(in the rows, 128 means zero)
Turns in one plane each, and the order they were made in; the first pair answered
turn Y:
[113 136 107 124 146  96 138 106 126 123  97 114 161 130 134 122 142 105
 156 122 147 136 125] => [ 92 147 111 121 153  99 143  98 121 125 107 127 151 136 126 125 142 109
 151 129 138 125 122]
[109 141 149 121 126 105 132 139 124 126 154 133 124 143 169 127 131 150
 131 136 128 143 124] => [105 139 140 120 130 112 144 141 125 128 156 142 112 131 165 128 122 151
 123 141 122 134 125]
[202 101 146 160  97 107 122 130 125 120  90  86 161 121 144 126 138 120
 126 101 143 153 118] => [158 141 170 154 100  89 111 113 120 102 108  97 162 163 134 133 159  97
 161 108 132 147 101]
turn E:
[112 121  80 136 126 152 126 142 116 114 138 117 128 117 125 141 108 158
 145 168 131 137  99] => [154 134 138 134  73 131 119 131  93 117 157 136 129 132 126 123 117 132
 152 131 124 133  84]
[142 129 130 123 138 156 130 104 133  98 134 111 152 141 155 132 114 120
 149 137 136 127 147] => [142 130 142 120 124 157 124 111 130 102 137 117 149 151 157 128 110 122
 149 138 134 124 148]
[115 133  87 134 173 105 101 161 125 145 119 107  87 112 156 114 141 122
  75 102 170 171 135] => [129 137 129 138 130 105  82 172 110 144 136 121  72 131 166 100 136 122
  72  93 158 179 128]
turn G:
[100 138 133  79 171 161 144  96 134 128 118 142 108 119 109 148 151  87
 125 114 132 121 133] => [ 88 137 133  82 174 162 139  94 144 123 120 136 105 134 110 151 145  95
 123 121 129 126 135]
[ 98 127  94 140 174 116 134 111 141 136 124 129 152 130 106 129 137 128
 142 134 145 133 123] => [ 82 125 112 143 159 116 128 115 136 135 145 136 139 149 104 128 133 140
 141 145 135 126 120]
[128 104 141 128 143 135 123 137 126 124 115 126 144 109 144 119 136 134
 134 115 124 148 141] => [122 102 133 125 143 136 120 136 132 117 115 122 142 120 145 130 130 136
 136 123 122 152 144]
Now pairs of rows:
(2 to 3 turns a pair)
[133 117 112 125 131 139 163 132 103 160 116 114 133  72 107 129 123  95
 116 106 143 101 141] => [152 129 125 127 110 110 122 129 112 137 102  91 166 110 117 136 142  80
 140  98 152 125 130] : Y then Y
[201 104 140 136 113 130 159 133 119 138 122 127 125  82 131 127 145 138
  98 106 148 105 128] => [161  98  91 134 153 130 137 134 144 124  99  87 150  97 130 153 153 151
 120 143 161 121 132] : Y then E
[142 111 127 131  84 127  99 158 156 110 128 123 129 171 148 111 110 176
 127 153 116 147 142] => [ 95 125 134 128 102 138 120 150 143 119 152 148 105 168 135 105 102 179
 122 167 110 126 138] : Y then Y then Y
[175 138 151 132  94  94 116 129 111 107 112 115 146 147 140 125 149  99
 144  90 135 132 117] => [119 149 135 121 133 127 170 114 100 138 156 170  90 111 120 115 124 109
 115 113 114  91 121] : Y then Y then Y
[134 143 169 117  78 155 133 138  98 131 191 139  55 122 121 124 128 132
  98 118 117 105 106] => [200 122 134 112  98 160 155 143  98 143 140 114  83  78 116 127 125 123
  88  89 139 106 119] : Y then G
[182  71  68 119 119 135 132 135 152 110  73  78 157  75 111 142 122 118
 120  99 149 148 145] => [100 138 122 103 125  87  91  99 144  74 112  76 168 167 101 145 162  77
 183 113 139 146 111] : Y then Y
[ 98 169 103 110 183 107 160  99 123 126 102 119 146 114  96 132 157  70
 157 119 139 117 119] => [ 48 171 154 121 143 118 115 118 131 109 165 145 105 175 112 133 138 123
 153 158 116 128 113] : G then G then E
[119 132  88  92 130 134 124 122 126 132  71  91 200 113 149 161 132 116
 167 137 152 126 132] => [ 64 159 101  86 144 137 141 108 111 129 104 113 179 128 135 164 125 109
 175 153 142 114 128] : Y then Y
[ 88 101 108 109 172 130 124 134 150 105 128 102 134 177 130 128 166 149
 145 185 128 162 151] => [105  77  87 123 172 151 149 142 151 121 121 108 124 143 133 128 143 171
 118 181 129 150 161] : Y then Y then Y
[150 145 203 112  89 117  82 136 144 108 142 135 124 170 142 112 104 133
 144 131 118 146 156] => [203 141 180 107  96 118 110 136 129 119 117 124 146 129 132 107 105 107
 136  89 134 138 163] : G then G
[130 107  94 119 131 160 116 147 131 125 113 120 134 111 129 169  99 146
 104 154 161 166 144] => [126 155 160 113  86 117  95 123 108 105 135 129 137 163 127 156 125 106
 147 129 154 166 121] : Y then E then Y
[122 162 104 133 144  88 152  95 135 118 108  81 132 131 117 137 115 114
 156 121 116 122 115] => [131 141  89 136 157 111 173 100 134 133 103  92 117 107 118 137  97 123
 132 121 118 113 122] : Y then Y then Y
[164 100  80 114 101 123 162 145 114 117  96 133 104 114  97 145 101 113
  70  88 118 122 138] => [130  92  65 122 118 119 114 160 151  98  91 101 120 156 111 170 104 141
  88 124 124 148 148] : Y then E then G
[144 155 191 130  91 125 104 145 150  89 156 132 138 179 146 113 138 139
 148 128 130 115 115] => [143 167 199 126  93 130 131 135 133  98 163 148 122 161 133 100 138 124
 146 123 129  98 118] : G then Y
[148 124 119 103 139 126 147 129 144 147  94 126 143 103 123 135 117 126
 133 110 146 138 128] => [107 155 139 102 147 111 138 113 138 139 116 138 138 127 120 137 135 113
 157 119 142 138 111] : Y then Y then Y
[203 124 173 128 101  92  96 101 131 140 143 128 135 137 140 115 123 118
 135 104 133 151 151] => [154 130 107 119 176  92  90 102 154 133 111  96 165 139 132 149 135 127
 152 141 141 157 157] : G then E then Y
[179  88 147 123  54 167 105 156 120 136 149 140 105  94 164 102 106 164
  94 118 125 145 129] => [146 124 181 116  40 121  66 140 124 114 159 121 126 158 166 112 134 140
 143 123 129 159 112] : Y then Y
[177  95 159 161  84 127 122 140 138 133 104 147  99 125 141 103 106 119
 111 133 141 124 138] => [116 133 181 147  98 111 114 122 128 123 130 162  85 164 127 106 118 105
 140 143 129 110 120] : Y then Y then Y
[133 123 141 112 133 129 153 144 103 158 134 159 102  98 130 131 111 146
 109  89 121 126 131] => [163 119 147 121 111 111 126 150 112 146 110 126 132 118 144 133 128 141
 123  79 132 156 124] : Y then Y
